Where one turn sends some rows of the set: a few examples, then the rows asked
kefud: -4	-29	-15	-14	-18	23	11	5	33	30	-12	-13	-14
zama: 23	-6	29	32	28	5	-14	-10	42	-6	15	7	56
Zurev: -1	-34	-10	-16	-23	25	7	-2	27	22	-5	0	-28
gupiv: 13	-40	-8	-23	-16	25	2	2	12	21	-10	5	-27
leka: -33	-10	-11	27	-3	-37	-44	-6	-29	-21	20	-4	40
Nelif: -23	10	-18	11	-3	-24	-40	-9	-14	-38	32	-4	43
zuzo: -51	-17	3	0	-33	4	-2	10	5	-13	47	41	22
bel: 19	-40	-12	-24	-9	21	4	13	9	29	-19	-2	-13
kasa: -26	-10	7	31	21	-28	-51	-16	-28	-5	25	-17	30
biga: 13	-2	62	9	5	15	-2	0	8	37	-13	-10	49
Kor: -2	-28	11	-13	2	11	7	1	0	33	-40	-31	-3
nez: -23	10	25	14	18	-9	-54	-29	-28	-14	26	-16	26
lem: 40	-19	4	27	10	8	-20	-5	20	-14	22	31	64
Mun: 28	-27	4	44	-15	-9	-29	-5	9	-3	27	53	37
rekib: 17	-15	-16	-32	-35	31	7	-14	-1	-4	-2	7	-15
donik: -13	-19	-27	-8	-51	4	14	-1	13	8	-8	5	-19
veg: 1	-9	44	-33	28	18	-17	18	-25	3	19	17	38
mise: 8	-33	-16	-18	-10	20	9	14	23	34	-21	-13	-4
Tulek: -13	3	12	19	27	-11	-53	-26	-25	-13	34	-18	28
feza: -33	-11	15	30	11	-28	-53	-17	-37	-6	16	-11	29
sele: -10	14	-3	11	15	-11	-48	-25	-17	-27	43	-11	31
dat: -23	-38	17	31	-51	-18	18	1	20	-10	12	39	19
Ravis: -17	23	6	3	10	-6	-47	-25	-14	-33	36	-12	33
bozi: 25	-13	16	-10	-38	-2	10	3	10	-35	22	51	23
forim: 10	-30	20	34	-45	-11	17	-1	29	-3	10	49	17
nele: -9	-13	21	-31	-7	23	-12	5	-14	-26	46	43	22
mal: 47	10	42	-23	-3	19	-1	3	2	-5	7	20	40
zipip: -8	-31	42	48	-26	-10	16	-2	35	25	-6	20	24
buvug: 9	8	-3	-32	-3	24	-6	-13	-29	-22	-12	-29	29
pupi: 50	-5	43	1	-4	22	8	-2	21	7	0	19	45
visi: -31	-31	45	43	-25	-7	10	-1	19	35	-9	2	36
maf: -1	-5	42	52	20	-11	-19	-14	45	9	15	14	25
Pekel: 45	-14	20	5	-32	8	11	0	20	-13	13	49	32
tof: -33	-9	-15	10	-51	-20	-10	-4	-33	-8	-7	7	-14
zoko: -26	-27	-10	4	-27	-8	15	7	13	31	-30	-17	-11
fov: -50	-5	16	16	-19	-19	-6	-9	-16	10	-22	-27	-15
por: -34	-12	40	-1	25	-2	-12	30	-11	35	3	-4	48
dakeb: -28	-9	-13	33	6	-38	-44	-10	-20	-15	31	-8	32
Tusi: 2	-19	28	59	-9	-18	-28	-12	25	12	23	43	14
Denu: 3	-2	-28	-21	-41	8	-10	-6	-41	-27	-1	7	13
Paden: 17	-15	56	27	0	11	11	-4	29	32	-13	2	41
zez: -24	7	25	-9	10	9	-2	-14	-15	0	-27	-49	12
vore: -19	5	-20	20	3	-25	-44	-15	-15	-28	43	-3	34
demeg: 26	-21	7	-35	-3	34	4	-10	-10	11	-22	-15	-5
Keset: -68	-17	16	18	-13	-11	-2	25	8	25	21	10	38

nele goes to -> zuzo
Ravis goes to -> Nelif
And these:
sele goes to -> vore
biga goes to -> mal
Zurev goes to -> kefud
rekib goes to -> donik
tof goes to -> fov
zama goes to -> lem
Paden goes to -> pupi

Where one turn sends some rows of the set: a few examples, then the rows asked
muze: -25	13	27	8	-9	24	2	19	-42	46	10	-12	6
Romun: -13	-44	40	-14	-8	30	17	-42	-13	23	-2	-41	-28
ruk: -3	-1	27	-4	-1	24	12	-4	-43	59	15	-13	29
gifen: -7	-10	25	15	25	4	10	-14	-7	-46	18	40	-5
val: -19	-15	15	-33	-6	42	-16	3	-20	-26	3	-45	-17
Kinuz: 16	23	38	0	11	26	14	-14	1	18	-20	-34	33
bizo: -12	-4	11	20	14	-12	-5	-3	14	-31	1	-28	49
tuvo: -24	-3	-1	-3	8	-30	11	-5	13	-10	41	42	14
Rekuz: -30	1	-10	-27	-9	-13	51	-2	10	13	34	28	-25
fogem: -14	-15	-21	5	34	4	21	-62	-4	-12	59	9	0
tetip: -57	-8	14	-4	-10	17	36	23	-29	-2	18	-36	-16
lavav: -37	21	49	10	-2	9	14	11	-14	38	13	-23	11
Gavu: 11	-25	-37	-18	-19	3	29	-15	-10	44	-1	-23	28
zon: -51	8	6	6	-10	-21	23	14	24	-3	11	-37	15
Nuf: -22	-20	-7	-58	-20	15	1	-5	-9	24	30	-43	4
Tur: 15	-35	11	6	19	13	21	-34	-31	-8	22	50	0
Sema: -10	2	-49	-18	18	25	26	-39	-9	-24	41	-2	-23
zur: -9	-19	6	-21	4	28	51	-14	-32	-4	21	32	-39
Dum: -28	-4	-21	10	17	8	40	-56	13	-8	34	-1	-43
dolaf: -31	-26	-2	9	-26	-13	-41	-7	8	25	9	-15	-2
musa: 2	1	18	-18	17	23	51	-20	4	-40	-1	14	-29
Foreb: -25	-41	55	1	14	9	-18	-34	-10	-4	28	-30	15
kob: 6	-39	5	4	-8	29	-47	-16	-27	-3	-7	-14	0
nafat: 15	-17	13	21	14	29	10	-19	-10	-35	-32	-30	18
funul: -5	33	35	18	4	18	-5	8	4	7	-21	-26	22
Dogi: -25	35	38	0	6	12	0	21	-8	11	10	-28	31
pelu: 20	-16	-20	-4	4	-18	15	-31	14	7	14	47	17
Gafo: 19	-20	-5	-15	-3	31	49	-29	-6	8	-29	-43	5
kam: -17	-5	-39	8	20	27	10	-35	-23	-30	38	10	-33
Mip: 25	19	9	-9	-2	34	6	-5	-17	34	-21	-24	31
losa: -38	-42	27	18	4	21	22	-4	-58	14	29	-13	5
Vonu: -23	-13	10	-16	-24	0	2	-23	35	19	-15	-46	-23
zutuf: 13	3	17	9	-9	22	10	-14	-21	64	-14	-12	20
Sifi: -18	-4	-45	17	8	-2	17	-52	17	2	30	10	-32
bena: -19	2	-40	-15	24	3	22	-43	7	-19	58	-1	-1
Lesa: -13	-4	-40	26	17	7	-3	-42	2	-24	29	17	-23
vud: -12	-14	-7	11	33	16	35	-68	-1	-21	38	-1	-23
bobi: 11	8	-22	-37	-2	-2	48	-17	27	-8	4	19	-8
fif: 0	-29	9	-30	1	-5	-21	-33	15	12	22	-35	45
zef: -11	-46	-10	25	-11	-5	3	-13	-36	44	15	3	27

Lesa goes to -> Sifi
zur goes to -> gifen
And these:
nafat goes to -> zef
Dogi goes to -> Mip
Foreb goes to -> fif

